Each path below is one point turned by a fixed rotation once a step. After each direction that follows a path, write how fast that rotation turns it, in degrees per step (0 if it stays still).
Each turn is a multiple of 5 degrees from 10 to 175, or 0.
Each row of a path follows its step; steps can be skipped.
path 1
step 0: [ 10.5  21.0  19.1  -3.4 -18.2  24.5  27.7  -2.2  -5.9 -15.8 -23.6 -36.5
   9.9  -4.9 -20.5  16.5 -18.5 -18.8   5.5 -18.8 -34.0  16.8 -13.1  -9.5
  -7.4 -20.7  15.8 -11.5  -9.9   4.2  -6.9   4.0 -41.3]
step 1: [ -8.4  24.0   4.6 -22.8   6.9   0.0  -0.3  28.5   2.1 -11.5 -32.9 -31.2
   3.2  -2.4   3.9  10.2 -10.4 -29.5  21.1 -35.1   2.1  -5.8  -5.0  29.3
  46.6  -3.7  -2.8  14.3 -17.9  -5.7 -15.0  -4.9  -4.8]
step 3: [-16.8  -9.9  -3.6 -24.3  10.0  48.5  14.5  -9.3   4.3  -8.3  15.8  18.8
 -19.3  23.8  16.7   1.2   5.8  -6.4  17.1 -19.7 -22.3 -13.7   4.3  22.8
 -15.7  24.1  -0.1 -22.2  -6.2 -22.8   0.3 -11.2 -39.8]
step 4: [-16.7 -13.6 -41.0  -6.7   2.8  20.7 -18.2  10.4  27.1 -12.8   8.4 -29.3
 -44.3  10.3  -2.7 -11.7  15.6 -12.7  21.8  -9.7  10.6   6.2  -1.6 -17.9
  -6.2  17.6 -13.8   9.2   2.2  -5.5 -27.3 -24.8 -21.3]
step 5: [ -0.4 -16.5 -19.8 -16.2  27.4  -1.5  -4.1 -15.8  -6.7  -5.1 -10.5 -48.8
   4.8 -23.2 -15.2  -5.3   6.8 -10.4 -11.1  -6.1   4.8   2.2   4.3 -15.4
 -33.8  29.6  38.1  10.3  22.9 -28.2 -12.9  -4.2  -9.9]
step 6: [ 22.6   8.6 -18.8  -2.4  17.4  -1.4   2.8 -15.1  -7.2 -47.5 -13.9   2.0
   4.5  -7.3   6.9 -14.5  26.3   3.9 -20.9 -24.5 -30.2  16.2   0.5  27.1
  10.1  30.2  36.6  -4.3   3.1   0.8 -23.2  -3.9   6.8]
step 7: [  7.2  17.8 -24.0  22.9   1.7 -26.6  18.9 -38.1  -9.5  -4.9  -6.3 -14.3
 -20.3  13.9   1.0 -25.9  -2.4  -8.9  18.7 -16.6  -9.2  -6.1  -8.3 -22.5
  22.4  26.8  19.4 -15.5 -40.8  14.0 -14.1  -0.3   8.5]
step 8: [-28.9 -14.8  30.1  -2.7  25.6 -32.4  11.3 -25.0   8.4   2.6 -11.4  18.1
   6.7  23.2   0.5   6.8 -12.1   6.4   5.0 -23.9  11.1  -4.1  -8.9 -19.5
  10.3  38.5  24.0  22.5 -29.7 -15.8  -1.3  -3.8 -19.9]
step 9: [-15.4  14.7  22.2   5.5  13.8 -15.9   1.4 -23.0   7.5 -11.0  -0.9  32.8
 -13.4   2.9   9.6  -9.4  25.9 -21.6 -31.9 -10.9 -10.9  21.7   1.4 -18.6
  -7.1  -9.9 -21.2  30.3  -7.6  -8.1 -24.7 -31.8 -31.1]
step 10: [ -0.7  15.3  41.6 -10.9  13.3 -22.3  -1.1 -13.6 -17.5   0.9   3.5 -34.1
 -11.6  -9.4   0.2 -30.8  13.9  -3.8   4.3   7.6 -26.8 -23.5 -13.7 -17.9
  -9.4  -5.1 -24.3 -12.8   5.2   2.4 -22.1  -5.5 -42.7]
step 11: [-16.2   0.9  16.5 -20.4  25.1 -22.6  -1.6  26.6 -22.9 -17.6  -6.4 -18.4
   4.6   0.9  -1.3  13.4  33.9   8.3  12.5 -15.1 -13.3 -33.7 -18.0  -0.5
   7.3  18.0  -4.8  26.3  20.5  39.3  -0.4 -19.7   1.6]
[ 13.6  11.4  -4.2  -3.5 -12.5  -9.4   2.5   1.9  -5.1   1.2  -6.9   4.9
   3.1  -0.1  -1.1   8.9   4.2  -3.9   3.2  -5.6   4.9  -8.6  -0.5   8.7
   1.9   6.9   9.1  -1.0 -14.6  -0.1   3.7   1.8   5.6]  65
[ -2.6   8.8 -13.6   6.6  -4.6  -2.8   6.2  -7.0  -0.5   9.6   4.2  -2.0
 -12.4  -5.7  -2.9   5.8   6.0 -12.3  -5.6   1.1   1.4   5.4   1.8 -12.0
  -1.8  -7.7  -3.9  -0.6   1.0  10.9  -2.2  -3.7   7.0]  145
[  7.1  -1.7  -0.7  -1.4 -10.8   5.2  -2.0  -4.7  -1.8  -0.8   2.5   6.3
  -1.0   7.1  -3.2  -8.7   1.8   0.4  -2.7  -4.6 -14.0   2.4  -2.8   6.5
  -5.3  -6.6  -4.3 -17.1  -4.5   8.8 -12.7   6.0  -7.8]  110
[  3.6  -6.2   7.0  -1.8   5.1   2.7  10.2  -7.1 -10.1  -3.9   7.0   2.9
  -7.1   4.9   3.6   1.4   0.4   4.0  18.2  -3.7  -0.2   2.0  14.9   2.0
  -1.9   1.8  -2.2   2.3  -0.2   9.2  -0.4   3.4  13.3]  80
path 2
step 0: [ -4.9 -12.9  -9.7  -3.9 -21.7   9.7 -22.2  19.8  12.2  -1.1  -8.5   1.7
  26.3  -0.5   7.7  19.2   6.6  11.4  17.7   5.2 -20.5 -42.9 -28.6  19.3
   6.6 -22.9  -6.7  -5.8   8.2  -1.5  -2.5  26.3 -19.4]
step 1: [ 12.1  -8.0  12.1 -15.8  -8.8   2.7 -20.7  13.9 -39.5 -27.8  26.3 -10.3
  11.6   3.1 -14.9  -7.7 -37.5   1.6 -14.8  20.4   6.5 -10.4 -15.4  -0.2
 -20.8  -1.0 -16.3   1.1  14.1 -19.1  13.5 -10.8   8.4]
step 2: [ -1.5 -14.1  13.1  15.0  38.0  -5.1 -17.2   9.0  -8.3  10.3  11.0  -3.3
  10.7   4.4  15.9 -19.4   1.8 -13.5  19.6  -6.2  19.1 -40.6  21.0  19.0
   5.3  18.5  21.4   0.1  20.6 -17.6 -11.3  -9.6 -10.0]
step 3: [ 12.6 -13.9 -14.9 -11.4  13.6 -17.8 -16.9  16.8  33.1   5.7  16.7  14.8
  33.3   9.6  -6.2  -6.1   5.4   7.2  10.6 -20.7 -26.0  -8.3 -23.8  14.7
 -22.3  -9.6 -24.6 -27.5   7.9   2.8   7.4   7.0  -1.6]
step 4: [ 27.7 -17.7   4.4   1.7   9.5 -17.7  -4.9   6.7 -17.9 -10.5   3.0  -0.4
 -17.9 -15.7  -6.8  -1.9 -26.6  22.7   9.1  10.7 -11.4   3.4  -9.1 -27.1
 -21.8  -1.7  17.3  -4.5  18.4 -46.1  20.7   8.9  12.8]
step 5: [-12.4 -37.7 -19.4  34.6   0.3 -15.4  -1.3  21.9 -21.2   7.5  14.2   0.2
  -5.1  10.6  19.3  -1.0  22.5   6.8  14.4  17.1 -14.5 -27.4   6.3  23.3
  -3.3   3.7  26.2  -8.1 -11.0  -4.4 -12.5 -14.4  -5.0]
step 6: [  2.3   0.6 -23.3  -8.3  29.1 -18.3 -12.2  15.4  12.3 -25.9  10.8   6.5
  20.2  35.3   1.1  24.0 -11.7  11.4 -16.3  11.1  -9.0   7.5  -8.8  19.8
   3.3 -35.5 -13.1  -6.1  10.4  -5.5  15.2  -9.6 -14.4]
step 7: [  5.3 -16.0   5.7 -17.4   1.8  13.4  -4.0  15.4  -4.9  -5.8  -2.6   0.8
  -2.3  -9.0  18.2  11.8 -30.3  20.9  11.7  18.4  16.5 -31.8  -7.7  -9.4
   1.4  -4.4  24.5   9.0  13.4 -24.2   8.0  41.7 -20.2]
step 8: [  2.3 -30.5 -12.2   4.6 -28.5  21.1 -19.8  16.1 -18.4 -15.6  19.1  11.3
  12.9  10.2  -6.1 -16.1   9.5  -6.4  -1.7  10.0   3.7 -40.0   3.6  30.8
 -16.7   0.9 -18.0 -16.4  -3.9 -12.0 -13.3  -7.3   6.2]
step 9: [ 21.0   8.2  10.1   5.6  38.6  -1.8 -36.5  12.7  -4.3 -16.3  -2.4 -19.6
  20.2  11.7 -15.0 -13.0 -19.6   2.5  -7.6 -16.1  -5.2  -8.1   2.1  12.8
   5.6 -10.7   1.8   4.0  36.9 -14.8  17.3 -24.9  -9.5]
step 11: [ 12.8 -26.4  -6.5   3.1   6.0 -15.2 -11.4  -6.6  -3.6 -19.7   8.4  32.1
   0.3   3.0 -10.1  -0.2  16.1   6.7  10.5  15.4 -16.6  -4.4  -9.7   3.1
 -23.8  -4.1 -23.5 -25.4  -2.5 -48.5 -11.6 -13.9  21.6]
[  2.2  -6.1   1.6   5.8 -22.4   5.1  -1.3   3.0 -14.7  -4.9  -7.4   0.9
 -10.4  -5.0  -6.3  -1.7  -0.3  -1.4   5.3  -5.1  -6.6  -3.2  -4.5  -1.4
  -3.8  -5.0  -2.8   1.9   1.7  -7.8   2.1   0.7   9.7]  100
[  2.5   3.0   0.2   6.0  -5.6  -3.2  13.6  12.4  -4.0  11.0   2.3  -2.4
  10.2  -9.0   3.2  -0.6  16.2   0.2   1.7  -1.1   6.5 -10.0   8.4  -6.2
   3.8  -5.3  -0.5   0.0   2.0  -2.2   3.1   5.7  -7.0]  140
[-4.5 -1.2 14.3  3.1 -2.9  4.6  2.2  3.5 -6.6 -3.0  7.6 -5.5  6.8  3.2
 -6.7  6.5 -8.5  2.0  0.3 -0.2  0.7 12.0  3.1 -7.4 -8.7  6.7  7.9 -9.0
 -6.9 -2.5  2.0 14.6 -6.9]  120
[ -3.6  -0.7  -2.9  -0.3   8.1  -1.5   1.1   6.4  -7.9  -2.8   0.9   8.4
   0.2  14.3   2.0   3.6   2.1  -6.4  12.9 -19.2   9.6   4.3  -4.8  -2.5
  -0.3  -3.5  -0.2  12.5  -3.9   2.9   5.0   0.9  -0.6]  100
[ -6.1   2.8   5.9  13.5  -4.9  -3.8  -5.7   2.4  13.3  -5.4 -11.0   1.5
   6.5   8.4  -3.8   1.3   5.0  -5.9  -1.8 -10.3  -7.2   2.6   5.3  11.6
   6.1  -5.8  -1.5  -9.7   1.0  -4.8   0.8  -1.9  -7.1]  120
[ -3.6   0.9   5.1 -11.7  -6.0   6.8   0.3   3.1  -0.4  -0.6   5.4   0.3
  -0.4   2.3  -0.6  -3.9 -14.2  -9.9  -4.9  -7.5  10.6 -11.8   9.6   7.8
   3.3   0.0  -6.7  -4.2  13.4   6.5  -2.2   5.9   0.9]  55
[  8.2  -5.9  -0.6  -4.0   3.3   2.2  -0.2 -15.1  -7.9  -1.5   5.2   0.2
   5.4  -7.2  -4.7  12.5   9.7  -2.8   2.2  -7.2   0.3  -0.8   1.1  12.4
  -2.0 -10.9   8.0  -6.0  -1.3   4.9 -12.2   2.7   1.1]  130
